In the rows, 128 means zero.
Each named turn below is shown by a few rows before and after it. Which turns, in which order, take the first row of each later pair to the second? The first pair is answered.
z_215 (before -> after):
[119 122 155 128 128 125 141 121 127 110 123 116 122 151 119 100 120 101
 132 149 100 123 113 137 118 128 148 121 141 141 113]  ->  [124 114 154 119 121 121 138 120 126 116 140 119 116 139 121 105 119  98
 125 155 100 126 116 138 111 130 141 130 156 145 122]
[110 124 156 105  84 130 151  92 133 159 173 109 100 137 127 169 150 137
  95 133 127 106 133 132  18 116 140 133 166 132 159]  ->  [104 136 147 119  87 132 145  87 136 172 162 128 109 137 135 174 154 146
  85 113 136  83 147 130  30 125 150 115 167 119 150]
[106 143 114 132 160 123 128 143 144 104 114  77 116 132 142 114  97 146
 123 135 132 111 140 130 118  86 123 116 118 142 138]  ->  [114 135 116 122 157 118 128 142 140 104 129  72 110 124 144 114  96 141
 123 142 127 120 138 132 112  85 115 128 127 147 147]
z_783 (before -> after):
[139 110 124 152 117 136 121 100 127 113 152  99 115 112 164  82 125 120
 183 140 147 129  73 161 109 154  85 127 158 143 144]  ->  [142 113 103 150 121 119 120 108 120 121 158  86 114 118 163  80 122 136
 175 133 173 103  79 160 116 135  97 110 147 146 123]
[101 153 126 151 132 111 106  94 126 153  98 100 148 122 134 158 135 153
 147 110 127  97 153 122  95 129 147 118 138 123 146]  ->  [ 92 149 133 157 141 111 119 115 130 129  74  99 158 145 121 147 138 152
 159 107 129 101 139 125 116 125 150 116 115 117 127]
[150 104 114 109 111 120 118 144 117 100 152 120 106 132 136 101 112 118
 119 149 129 174 120 124 145 118 113 156 121 122 124]  ->  [153 105 111 105 110 115 114 137 116 109 161 117 103 125 139 105 108 121
 115 149 131 168 128 122 138 116 112 154 129 124 128]
[112 132 162 146 110 134 130  92 160  95  63 192 129 104 126 153  85  86
  71 104 128 105 155 157 146 181 114 112 187  98 158]  ->  [121 139 120 141 113 100 120  95 145 119  90 170 121 103 128 151  76 116
  53  95 175  55 176 154 153 147 132  81 176 107 128]
z_757 (before -> after):
[140 115 137 140  91 108  85 122  59  96 126 127 110 133 124  98 140 133
 126 135 132 160 133  99 170  78 145 117 114 131 101]  ->  [138 119 150 141  91 118  87 118  60  90 116 122 108 134 127  97 142 130
 134 139 120 171 129  99 162  79 145 119 112 133 107]
[123 119 124 111 121 114 124 176 142 106 154 105 130 110 113 102 124 168
 104 114 174  98 136 146 132 145 153 144 127 174 118]  ->  [122 121 137 104 123 118 128 169 137  95 150  83 119 112 113  98 119 163
 116 131 161 117 125 145 113 134 152 150 126 186 129]
[142 154 163 133 146 142  90 115 143 118 127 162 124 100 148 141 141 145
  96  99 111 148 136 136 109 138 129 120 155 115 143]  ->  [146 151 149 133 146 133  89 121 141 126 139 168 128 101 148 140 141 149
  84  94 125 136 143 136 118 138 130 117 156 112 134]
[115 174 156 161 118 152 156 125 137 133  94 113  97 122 118  64 147 110
 115  87  93 113 126 133 187 197 112 160 113 164 136]  ->  [122 168 136 160 117 139 153 131 137 140 111 123 102 120 116  64 150 118
  99  79 111  93 135 129 202 199 115 155 115 158 124]
z_388 (before -> after):
[152  48 125 106 139 125 133 146 198   8 126 177 152 130  76  95 164  63
 147 122  98 140 159 139 189 158 108 202 142  90 147]  ->  [155  43 124  98 134 122 133 147 193   9 137 169 146 128  75  95 161  60
 148 130  99 145 157 141 184 151 105 209 142  96 148]
[132 123 114 153 154 153 138 158 115 107  93 141 120 138 155 139 151 121
 127 124 121 112  81 138 134 147 120 164 136 122 104]  ->  [134 117 111 146 156 148 141 166 109  99 101 128 114 141 150 133 148 120
 130 132 126 117  74 140 135 136 119 168 129 130 101]
[135  92 169 140  91 177 148 137 160 132 126 179 140 108 135 138 147 114
 121 116 106 145  95 139 133 220  70 149 141 115 166]  ->  [123  97 170 149 101 178 154 153 165 116  95 180 154 135 125 129 151 121
 130 106 112 135  90 141 156 215  81 135 116 104 140]
Then:
Between the rows of a pair lie two turns.
[126 104  94 145 121 137 148 218 132 110 115 146 146 146  99 109 121 126
  98 130 135 117 132 140 191 131 129 134 119 107  85]  ->  [134  91 130 128 107 160 146 191 136 111 133 151 129 113 115 120 120  91
 108 158  85 175 119 143 147 156 100 179 157 120 149] | z_757 then z_783
[146 111 143  87 115 120 121 121 114 111 156  72  85 111 132 120 111 131
 152 181 108 176 101 124  79  96 124 153 160 165 161]  ->  [140 132  85 112 131  87 114 138 109 139 145  71 103 135 128 118 113 180
 124 139 178  88 137 118 121  68 162  88 128 149  91] | z_388 then z_783
[152 118 110  91 104 100 127 141 115 129 196  91  93 118 115 114 115 146
 126 142 147 139 127 122 121  93 115 140 121 152 120]  ->  [141 128 130  96 112 114 130 138 115 113 168  70  88 129 111 110 115 142
 146 149 128 154 113 123 108  83 123 134 109 158 124] | z_757 then z_783
[127 123 130  92 124 132 133 119 100 127 174  47  87 117 139 127 101 130
 145 183 104 169  98 134  68  89 104 153 134 168 158]  ->  [123 152 122 133 118 158 108  78 119 190 157 128 114  80 179 166 116 136
 103 130  96 125 154 125  68 156 113 133 180 131 181] | z_388 then z_215
[102 141 141 160 111 169 141 164 165 130  52 194 178 153 151 131 158 145
 129  73 123 100 132 117 171 187 173 109 114  86  95]  ->  [126 121 178 121  84 187 134 121 158 138 110 177 138  97 174 148 147 105
 137 124  65 177 114 121  97 203 133 176 171 119 185] | z_388 then z_783
